Here are some numbered points:
np.array([-0.53, 0.03, -0.17, -0.18, 0.37, -0.35, -1.53, -0.10, -0.21, -1.64, 0.35, -0.35, 1.77, 0.56, 0.03, 0.39]) 0
np.array([0.45, -1.12, 0.43, 1.00, 0.26, -0.34, 0.63, -1.31, 0.85, -0.44, -1.14, 0.83, -2.52, 0.77, -0.20, 0.24]) 1
np.array([-1.77, 0.72, -0.23, -0.60, 0.33, 1.77, -0.09, 0.47, -0.89, 0.19, -0.16, -0.20, 0.72, 2.18, -0.17, -0.18]) 2
np.array([-0.87, 0.42, -0.10, 0.05, -1.64, 0.82, -0.62, -0.15, -0.92, 0.94, -0.73, -0.21, 0.57, 1.48, 0.21, -0.42]) 3
np.array([-0.82, 0.52, 0.86, -0.11, -1.18, 0.21, 1.52, -0.06, -1.16, 1.08, -0.31, -1.65, -1.37, -0.25, -0.35, 0.27]) 4
np.array([2.83, 3.15, -0.25, -1.35, 1.99, 0.81, -1.71, -0.18, -2.34, 1.09, -0.88, -2.64, 2.29, 1.18, -0.85, -0.63]) 5
np.array([-0.28, 1.44, -1.16, -0.82, 1.58, -0.73, -1.31, 1.24, -1.08, -0.73, 0.39, -2.11, 1.65, -0.52, 1.32, 0.74]) 6
np.array([1.05, 0.05, 1.10, -0.61, -0.42, -0.26, 0.07, 0.76, -0.20, 0.54, 1.03, -0.56, -1.96, -1.06, -2.03, -0.29]) 7
np.array([-0.49, 0.57, -0.05, -0.41, -1.00, 0.81, 0.77, 0.70, -0.13, 1.16, 1.28, -0.86, -0.77, -0.17, -0.65, -0.77]) 8
np.array([0.51, 0.59, -1.32, -0.37, 0.73, -0.61, -0.27, 0.31, 0.24, -0.22, 0.94, 0.25, 0.07, -0.31, 0.52, 0.46]) 9
np.array([0.95, -0.87, 0.74, -0.27, -0.72, -0.81, 0.22, 0.24, 0.40, -0.51, 0.15, 0.03, -1.20, 0.95, -0.64, -0.45]) 10
np.array([0.62, -1.17, -0.03, 1.12, -0.44, -0.08, 0.45, -0.04, 0.67, -0.30, 0.58, 0.14, -1.35, -0.62, -0.33, -0.82]) 11
np.array([-0.51, 0.61, -0.29, 0.24, 1.53, 0.59, -0.31, -0.45, -0.06, 0.35, -1.05, -0.58, 0.32, 1.55, 0.71, 1.10]) 12
np.array([0.67, 1.09, -1.09, -2.19, -0.38, 0.61, 1.03, 1.98, 0.06, -0.46, 0.55, -1.41, -0.24, -0.07, -1.24, 0.41]) 13
np.array([0.24, 1.35, -0.29, -2.77, 1.30, -0.26, -0.82, 2.50, -0.28, 1.06, -0.97, -2.41, 1.08, 0.61, -1.68, -0.82]) 14
np.array([-0.07, -0.24, -0.96, 0.39, 0.45, 0.66, 0.35, -0.06, 2.30, -0.99, 1.07, 0.29, 0.36, -0.34, -0.12, 0.32]) 15
np.array([-1.65, 0.69, -1.93, 0.43, 2.25, -0.10, -0.29, -0.19, -0.18, 0.16, -0.47, 0.27, 2.25, 0.30, 1.44, 0.59]) 16
np.array([-0.62, -0.38, 0.56, 0.77, -0.61, 0.08, 0.12, -0.45, -0.84, 0.83, -0.52, 0.62, -0.06, -0.82, -1.58, 0.31]) 17
np.array([-0.42, 1.73, 0.32, -1.73, -0.01, 0.71, -1.71, 1.90, -0.08, 0.66, -0.54, -2.57, -0.06, 1.40, -0.86, -1.80]) 18
np.array([1.65, 0.15, 0.49, -1.76, -0.62, -0.21, 0.51, 1.59, 0.87, 0.03, 1.01, 1.21, -0.77, 0.31, -0.92, -0.93]) 19
np.array([0.22, -0.89, 1.11, 2.24, -1.21, 0.27, 0.95, -1.15, 0.20, 0.04, 0.50, 2.22, -1.54, -0.31, 0.11, 0.08]) 20
np.array([-1.36, -0.13, 1.95, 0.48, -0.90, 0.25, -0.83, -2.48, -2.30, 0.91, -0.02, -1.45, -0.04, -0.72, -0.02, 1.00]) 21
np.array([0.36, -0.24, -0.66, 0.42, 0.34, 0.46, 0.84, 0.37, 2.64, -0.67, -0.25, 2.70, -0.32, -0.18, -0.38, -0.47]) 22
np.array([-0.25, -0.72, 1.58, 0.92, -1.17, 1.26, -1.02, -1.97, -2.90, 1.88, -1.07, -2.59, 0.70, 1.18, 2.78, 1.58]) 23
np.array([0.99, -0.77, -0.66, 0.68, 0.89, -0.70, -0.83, -1.71, -0.10, -0.11, -0.19, 0.02, 0.33, -0.29, -0.07, 0.98]) 24
Which three points above are nearest to each new point, looking only along the 4 directions in which the numbered points spread most? Their numbers follow each, nearest first.
np.array([-2.37, 0.91, 0.75, 0.64, -0.39, -0.07, -1.89, -2.46, -3.24, 2.67, -0.87, -3.48, 0.80, 1.33, 0.67, 1.37]) 23 21 3
np.array([-0.13, -0.52, 0.50, -0.84, -0.47, -0.19, 0.44, -0.88, 0.24, 0.32, 0.11, 0.92, -0.32, 0.50, 1.30, 0.00]) 17 11 1
np.array([0.93, 1.46, -2.39, -0.41, 1.32, 0.46, -0.44, -0.24, -0.77, 1.06, 0.20, 1.58, 1.76, 1.19, 1.45, -0.44]) 0 16 12
np.array([1.48, -0.39, -0.42, -0.04, 0.03, -1.12, -0.48, -0.06, 0.20, -1.81, 0.52, 0.93, -0.34, -0.91, 0.04, -0.20]) 9 11 15
np.array([0.35, 0.06, -0.40, -0.31, 0.80, 0.98, 1.28, 1.58, 2.60, -0.47, -0.09, 0.83, 0.01, -0.48, 0.57, -0.62]) 15 22 9
np.array([0.08, 0.75, -0.56, -0.34, 0.93, 0.62, 0.02, -1.49, -2.90, -0.70, -0.56, -3.29, 2.50, 1.58, -0.57, 0.53]) 6 5 12
np.array([-0.39, -0.35, -0.82, 0.20, 0.84, 1.13, -0.03, 1.31, 0.51, -0.12, 0.50, 1.26, -0.39, 0.24, -0.12, 1.81]) 15 9 0
np.array([1.01, -1.00, -0.39, 0.06, 0.09, -0.81, 0.86, 0.27, 0.68, -0.18, 0.72, -6.13, -0.69, -0.80, -1.00, 0.27]) 7 13 10
np.array([0.16, 1.03, -1.89, 0.38, 0.96, -0.21, -1.89, -1.08, 0.11, 0.02, -0.66, -0.07, 1.61, -1.75, 0.50, 1.30]) 0 24 12
np.array([-1.36, 0.69, 0.68, -0.05, 0.61, 1.69, -0.93, 0.31, -1.55, -0.18, -0.65, -1.61, 0.61, 0.92, 0.61, 0.41]) 3 2 12
np.array([-0.17, -0.58, -0.24, 0.42, -2.70, -1.37, -0.95, -0.42, -0.18, -0.81, 0.08, -0.03, 0.44, 0.26, 0.01, 3.52]) 17 24 1
np.array([-0.71, 0.19, -0.68, -0.64, 0.58, -0.43, -1.31, 0.68, 0.22, -1.04, -0.15, -0.78, 0.28, -0.62, -1.37, -0.82]) 9 0 13
np.array([-0.36, 2.12, -1.40, -2.00, 0.68, -0.38, 1.71, 2.77, 0.64, 0.38, -0.14, -1.59, 0.18, 1.61, -1.42, -0.84]) 13 14 18
np.array([0.55, -0.23, -0.08, -1.88, 0.26, -0.41, 0.10, 0.24, 0.60, -0.26, 1.18, 1.45, -1.16, -0.61, 0.45, -0.63]) 10 11 19
np.array([0.24, 0.51, -0.93, 1.29, -0.18, -0.14, -0.16, 0.56, 0.61, -0.28, -0.11, 1.26, -0.29, 0.85, 3.12, -0.04]) 15 12 0
np.array([-0.57, 0.53, 0.13, -0.35, 1.68, -0.86, -0.29, -0.14, -1.61, 0.36, 2.12, -1.16, -1.95, -0.20, -0.98, -0.51]) 10 17 8
np.array([0.27, 1.00, -1.82, -1.06, 0.04, 0.09, -0.17, 0.21, -0.35, 0.81, 0.99, -0.34, 1.43, -0.36, -0.03, 0.40]) 0 9 12
np.array([0.01, 1.22, 0.07, -2.94, 0.48, -2.37, -0.39, 2.72, 0.02, -0.47, 0.34, -1.59, 0.41, 0.05, -1.14, -0.52]) 13 14 18
np.array([-1.40, 1.47, 0.33, -2.25, -1.11, -0.41, 0.44, 1.80, -0.96, 1.30, -0.99, -3.53, -0.09, 1.42, -1.58, -1.08]) 18 14 13
np.array([-0.44, 0.36, 0.09, -0.42, 0.72, 0.28, 0.25, -0.83, -0.46, 0.72, 0.01, -0.45, -0.48, 0.49, 0.01, 0.94]) 17 12 3
np.array([2.22, -0.99, -0.25, 1.22, -1.79, -0.49, 1.57, -0.31, -1.12, -1.33, 0.48, 1.89, -0.93, -1.21, 0.47, 0.39]) 1 11 20
np.array([-2.91, 0.78, 1.58, 0.81, -0.38, 0.55, -1.25, -1.47, -3.08, 0.60, -2.15, -4.35, 1.42, 1.50, 1.35, 0.08]) 23 21 3
np.array([-2.25, 0.19, -0.20, -0.16, 0.72, 1.39, -0.96, -1.08, -1.29, -0.08, -1.38, -0.72, 1.21, 1.28, 1.33, -0.77]) 12 2 3
np.array([1.28, -1.25, -0.09, 0.63, -0.28, -1.17, 0.46, -0.26, -0.07, -0.70, 0.08, 0.81, -0.51, -1.00, -0.99, -0.06]) 11 1 10
np.array([2.07, 0.44, 0.28, -0.80, -0.19, -0.97, 0.43, 0.95, -1.60, 0.47, 0.61, -0.76, 2.07, 0.18, -1.41, -0.05]) 13 9 7
np.array([0.72, -1.31, -1.68, 0.64, 0.01, 0.42, 1.82, 1.03, 3.40, -0.88, 0.50, 2.40, -1.24, -0.60, 0.50, -0.01]) 22 15 11
